(in the rows, 128 means zero)
Each named move below is a turn or a mirror, shown by a few rows before and after it. Which moves, in which order, take the first row of each later pair to the second? The first pair is answered.
J527:
[122 122 117 124 126 115 144 123 109 120 110 133 159 148 108 118 148 125] |-> [118 151 144 148 122 126 121 114 118 117 110 117 111 118 137 101 112 122]
[131 103 145 103 125 123 153 152 122 154 151 147 114 157 126 167 128 125] |-> [127 123 164 120 121 128 137 149 128 153 149 135  84 141 144 157 107 125]
[144  98  84 124 133  94 201 107 141 111 133 158 186 146  89 122 189 143] |-> [133 170 159 183 126 116 145  90 165 106 129 120  67  76 156  77  98 139]
J571:
[154 134 159 118 124 122 159 132 126 130 153 133 116 153 131 152 111 138] |-> [146 166 163 139 121 118 143 121 120 108 130 113 110 149 138 116 109 130]
[124 118 107 122 125 129 111 130 133 139 128 132 158 118 128 125 134 140] |-> [125 117 124 125 126 134 112 131 142 150 141 136 134 111 136 135 120 141]
[129 164 143 136 150 119 170 111 110 121  76  93  34 176 158 115  72 121] |-> [124 142  86 117 160 102 176 105  88  97  49  94 116 209 124 104 132 117]
[120 151  42 119 144  87 127 123 118 105  99 153 216 153 126  91 201 107] |-> [146  95 102  78 145 122 163 163 159 182 189 200 158 131 138 202 151 132]
J195:
[119 166 144 148 112 124 142 104 106 106 112 107 100 144 143  84 121 108] |-> [137 120 160 111 109 138 177 129 122 150 159 140  93 151 135 149 114 118]
[128  80  80 102 144 133 130 124 130 132 117 132 192 135  95 144 173 150] |-> [124  91  75 111 147 131 114 117 128 122 104 124 193 128 100 127 172 150]
[125 106 159 103 123 130 181 124 169 103 179 149  33 116 118 146 101  90] |-> [110 113 151 127 146 139 103 106 186  82 155 118  44  66 143 121  91 104]

Each pair is two moves apart.
[125 132 113 109 112 124 157 141 120 122 115 150 144 173 132 124 141 111] |-> [112 130 108 128 135 137  87 125 138 109 100 125 154 122 157 109 125 123]
J195 J195
[117 139  80 168 153 113 103 120 145 102 115  95 179 127 107  82 157 107] |-> [133  87  78 133 159 120 124 140 158 134 151 120 195 133  93 142 164 124]
J527 J571
[146 145 139 149 137 123 152 135 121 106 125 105 111 135 125  87 132 122] |-> [152  89 125 122 157 133 144 149 136 130 152 123 147 121 115 140 144 140]
J571 J195
[131 135 113 178  87 119 148 139  83  97  96 119 134 175 133  94 156 113] |-> [135  56 118 154 125 154  90 152 129 140 137 130 161 110 149 173 139 152]
J571 J195
[114  63  85 122 180 152 111  99 134 103 104 130 201  85 135 128 149 149] |-> [138  51 125  89 154 153 196 130 134 145 156 171 151 126 120 181 135 142]
J195 J571
[103 164 145 155 137 153 170 121 136 150 137 102  51 112 126  96 107 123] |-> [114 126 140 125 134 153 203 140 138 175 165 128  69 133 107 140 119 129]
J527 J571
[125  95  99  97 133 126 151 112 108 134 127 133 154 151 118 142 158 133] |-> [113 131 100 129 136 124 120  94 103 111  94 104 141 132 135  93 149 126]
J527 J571
[123 122 148 107 133 144  92 139 170 129 151 109  94  88 157 119 118 124] |-> [120 113 100 101 138 129  92 130 151 106 121 106 162 113 132 101 167 120]
J527 J195
[133 128 167 109 174 118 125 126 156 116 157 165 105  74 145 159 130 145] |-> [123 136 119 112 178  96 114 110 133  79 112 147 166 100 125 115 180 134]
J571 J571
[122  93 161  91 133 131 180 175 121 115 149 160 113 115 173 110  64 120] |-> [115 123 163 110 130 127 168 165 113  96 126 146 101 113 179  71  60 111]
J527 J571
[131 132 143 130 113 128 157 132 129 133 143 135 106 138 123 139 122 124] |-> [119 139 124 145 128 128 109 115 130 112 116 110 127 111 133 112 125 127]
J195 J571
[113 112 104 107 129 127 110 121 100 126 105  96 180  76 108 102 159 123] |-> [124 151 128 105  96 112 184 133  81 131 116 112 130 124  97  93 150 101]
J527 J195
[108 116 141 154 125 104  80 106  74 103  99 101 170 106  80 113 100 144] |-> [125  73 158 122 126 117 115 131  86 145 146 132 163 111  74 177  94 156]
J195 J195
[176 129 160 154  65 128 110  90 139 113 171 130  81 167 157 102 146 148] |-> [178  93 131 126  71 120 126 100 130 118 169 146 137 189 133 123 183 153]
J571 J571
[127 128 126 136 107 128 142 135 129 122 137 115 123 152 122 123 155 135] |-> [125 125 143 138 109 135 132 137 142 132 152 119 107 140 133 133 138 139]
J527 J195
[118 143 155 125 137 139 122 120 115 112 130 123 113 105 141 103 124 135] |-> [126 127 158 107 136 141 140 131 121 127 151 140 108 109 136 132 123 139]
J195 J195
[154 104 108  78 124 143 169 131 126 159 162 161 119 141 123 161 152 114] |-> [133 177 114 138 121 133 117  97 113 108 108 110  93 117 148  71 137  98]
J527 J571
[151 113 135  70 129 143 162 154 133 137 154 164 126 154 112 165 120  89] |-> [134  96 107  86 162 156  78 136 150 121 132 137 167  99 130 155 123 107]
J195 J527
[127  88 118 105 148 131 113 145 138 155 147 140 153 114 129 174 130 155] |-> [108 149 113 151 142 119  84 117 123 110  97 101 138 105 143  95 126 141]
J571 J571
[126 112 124 150 104 157 102 164  81  97  87 122 144  82 136  87 120 138] |-> [131  91 108 126 102 155 125 173  73 103  94 134 172 106 119 105 148 137]
J571 J195
[127  92 139 133 164 167  60 129 160 127 144 127 137  59 149 145 108 162] |-> [136  92  90  98 133 125 161 140 111 112 128 150 196 165  87 131 181 138]
J195 J571
[130 174 155 177 104 116 118 133 124 112 112  99 110 121 145  97  98 143] |-> [140 127 170 150 117 135 117 150 146 150 153 120 105 104 148 155  86 162]
J195 J195
[108 200 191 175 128 123 139 126 115 127 113  88  94 127 132 101  67 116] |-> [115  82 130 111 167 136 122 150 133 164 149 125 210 121  99 198 122 149]
J527 J195
[142 122 156 135 140 105 191 143 143 167 147 179 116 123 118 162  53 152] |-> [123 184 137 173 133  84 168 114 118 115  88 144 121 134 122  75  72 134]
J195 J195
[121 124  71 141 147 114 114 125 112 110 100 116 179 148 103  98 183 127] |-> [140 110 149 122 131 137 157 152 143 174 179 149  77 130 130 173 108 136]
J195 J571
